50 stands for zero in the data rows.
Here are some points:
array([46, 92, 82, 45, 51, 50, 57, 65, 84, 46, 69, 24])
array([36, 29, 56, 51, 44, 35, 47, 57, 45, 62, 77, 65])
array([43, 81, 65, 64, 57, 35, 67, 61, 55, 56, 79, 22])
array([72, 48, 99, 62, 55, 93, 4, 53, 21, 88, 0, 66])
array([80, 44, 68, 31, 52, 80, 26, 36, 47, 52, 40, 69])
array([40, 42, 38, 50, 54, 47, 59, 59, 44, 58, 50, 48])
array([46, 56, 54, 49, 51, 48, 45, 57, 49, 41, 50, 50])
array([27, 42, 42, 28, 47, 48, 54, 43, 39, 47, 40, 46])
array([75, 64, 70, 47, 32, 76, 47, 66, 56, 56, 37, 61])
array([63, 42, 44, 44, 48, 32, 48, 61, 34, 12, 44, 23])
array([25, 56, 43, 55, 48, 51, 50, 46, 66, 76, 58, 61])
array([71, 41, 99, 11, 25, 79, 0, 29, 60, 42, 44, 69])
array([74, 48, 60, 19, 43, 53, 37, 47, 69, 16, 34, 54])
array([88, 32, 79, 62, 47, 55, 36, 47, 40, 63, 26, 50])
array([58, 32, 53, 42, 51, 52, 68, 73, 59, 67, 74, 76])
array([37, 33, 31, 45, 45, 50, 65, 52, 21, 32, 51, 39])
array([31, 33, 29, 52, 47, 44, 53, 67, 48, 74, 70, 71])
array([56, 43, 28, 27, 49, 56, 58, 51, 45, 18, 48, 45])
array([85, 50, 99, 0, 40, 84, 0, 30, 55, 62, 25, 71])
array([32, 55, 33, 32, 66, 35, 53, 45, 42, 41, 33, 33])
array([70, 86, 81, 52, 67, 55, 46, 68, 69, 61, 48, 26])
array([94, 29, 76, 51, 36, 88, 24, 29, 60, 36, 32, 63])
array([70, 64, 44, 99, 39, 91, 66, 55, 24, 35, 32, 28])
array([83, 71, 32, 71, 56, 59, 80, 55, 33, 14, 76, 3])
array([91, 48, 85, 6, 34, 48, 42, 61, 82, 56, 48, 51])
array([60, 38, 54, 52, 57, 45, 59, 64, 56, 60, 75, 83])
array([44, 41, 29, 30, 55, 34, 46, 24, 41, 43, 48, 64])
array([19, 44, 41, 51, 47, 57, 41, 43, 35, 61, 39, 50])
array([41, 30, 33, 60, 54, 51, 65, 49, 59, 49, 74, 58])
array([39, 39, 46, 58, 46, 57, 38, 44, 57, 45, 55, 52])
array([61, 62, 62, 53, 50, 32, 82, 59, 81, 59, 55, 43])
array([47, 87, 68, 54, 49, 38, 56, 60, 76, 63, 76, 46])
array([48, 53, 36, 59, 62, 38, 52, 43, 48, 67, 71, 43])
array([50, 53, 40, 40, 57, 36, 68, 62, 46, 50, 62, 73])
Here are 14 more points, each followed by its number:
array([37, 43, 41, 51, 50, 36, 62, 55, 44, 59, 55, 62]) 0
array([22, 25, 42, 45, 59, 36, 62, 36, 38, 59, 52, 61]) 1
array([53, 39, 27, 54, 52, 39, 60, 44, 36, 45, 55, 55]) 2
array([59, 51, 34, 42, 56, 46, 36, 38, 53, 18, 37, 66]) 3
array([42, 57, 36, 50, 46, 54, 58, 50, 43, 52, 39, 56]) 4
array([33, 36, 25, 59, 49, 41, 57, 63, 53, 52, 58, 66]) 5
array([41, 47, 46, 43, 39, 57, 31, 62, 57, 53, 51, 63]) 6
array([76, 32, 99, 12, 20, 71, 12, 72, 55, 44, 15, 70]) 7
array([36, 75, 33, 55, 61, 45, 52, 33, 42, 28, 52, 18]) 8
array([23, 38, 32, 29, 50, 26, 53, 42, 52, 52, 65, 63]) 9
array([44, 56, 52, 62, 57, 44, 49, 42, 38, 24, 50, 53]) 10
array([50, 38, 39, 63, 48, 45, 43, 52, 51, 72, 68, 66]) 11
array([67, 64, 58, 96, 32, 85, 41, 75, 30, 64, 10, 47]) 12
array([72, 82, 81, 69, 39, 76, 41, 71, 53, 73, 26, 40]) 13
Which three of these numbered points are nearest to each point below, looking only along the 3 directions in which the first points spread most? Their numbers follow each, nearest first.
array([32, 42, 28, 51, 48, 26, 51, 52, 46, 46, 37, 34]) > 2 4 5
array([29, 41, 29, 66, 56, 36, 57, 35, 51, 81, 68, 65]) > 9 5 0
array([29, 62, 37, 54, 50, 48, 64, 39, 40, 67, 47, 56]) > 0 5 4
array([49, 46, 36, 50, 59, 52, 54, 49, 46, 38, 46, 39]) > 10 4 2
array([38, 24, 35, 55, 42, 42, 68, 69, 44, 70, 72, 92]) > 9 1 5
array([48, 48, 44, 57, 55, 53, 50, 42, 48, 36, 60, 78]) > 4 11 6
array([26, 30, 31, 33, 46, 39, 54, 41, 36, 52, 62, 66]) > 1 9 5
array([65, 79, 99, 15, 64, 54, 39, 81, 81, 66, 15, 23]) > 13 7 12
Here are 14 other points, each followed by its number:
array([50, 33, 64, 34, 33, 49, 41, 37, 53, 29, 50, 63]) 0
array([49, 26, 35, 53, 52, 43, 65, 55, 60, 68, 54, 58]) 1
array([51, 42, 19, 54, 54, 42, 57, 51, 41, 27, 44, 42]) 2
array([44, 56, 35, 59, 39, 49, 58, 45, 35, 65, 54, 65]) 3
array([29, 55, 48, 51, 60, 60, 61, 42, 62, 67, 47, 37]) 4
array([45, 28, 42, 56, 53, 34, 64, 53, 41, 75, 58, 70]) 5
array([37, 38, 33, 55, 40, 36, 46, 52, 39, 48, 55, 55]) 6
array([65, 52, 88, 79, 28, 93, 22, 85, 46, 81, 0, 47]) 7
array([52, 16, 33, 54, 42, 50, 71, 49, 49, 72, 67, 74]) 8
array([12, 43, 40, 52, 65, 57, 51, 20, 45, 56, 49, 30]) 9
array([41, 51, 35, 42, 58, 32, 60, 57, 48, 69, 38, 48]) 10
array([44, 76, 42, 99, 61, 62, 90, 22, 37, 40, 58, 8]) 11
array([32, 54, 38, 48, 71, 33, 40, 47, 45, 68, 48, 63]) 12
array([44, 28, 37, 53, 46, 55, 36, 44, 47, 47, 49, 58]) 13
Which three of these numbered points are nearest to each point below, looking only along the 3 directions in which the first points spread most? Their numbers follow each, nearest first.
array([87, 66, 93, 50, 33, 70, 0, 99, 84, 63, 0, 28]) > 7 0 4
array([49, 42, 35, 48, 27, 58, 55, 37, 46, 41, 33, 51]) > 13 9 3
array([24, 46, 37, 44, 53, 38, 63, 25, 38, 34, 45, 51]) > 9 6 3
array([24, 45, 44, 66, 48, 37, 40, 62, 46, 60, 48, 70]) > 12 1 5
array([71, 56, 99, 31, 23, 62, 32, 47, 50, 72, 17, 78]) > 7 0 13
array([39, 48, 27, 63, 61, 52, 34, 53, 23, 25, 45, 49]) > 2 9 6
array([30, 58, 40, 39, 53, 21, 69, 35, 53, 40, 54, 51]) > 10 1 3
array([70, 73, 80, 70, 50, 55, 62, 75, 47, 56, 66, 37]) > 4 10 3
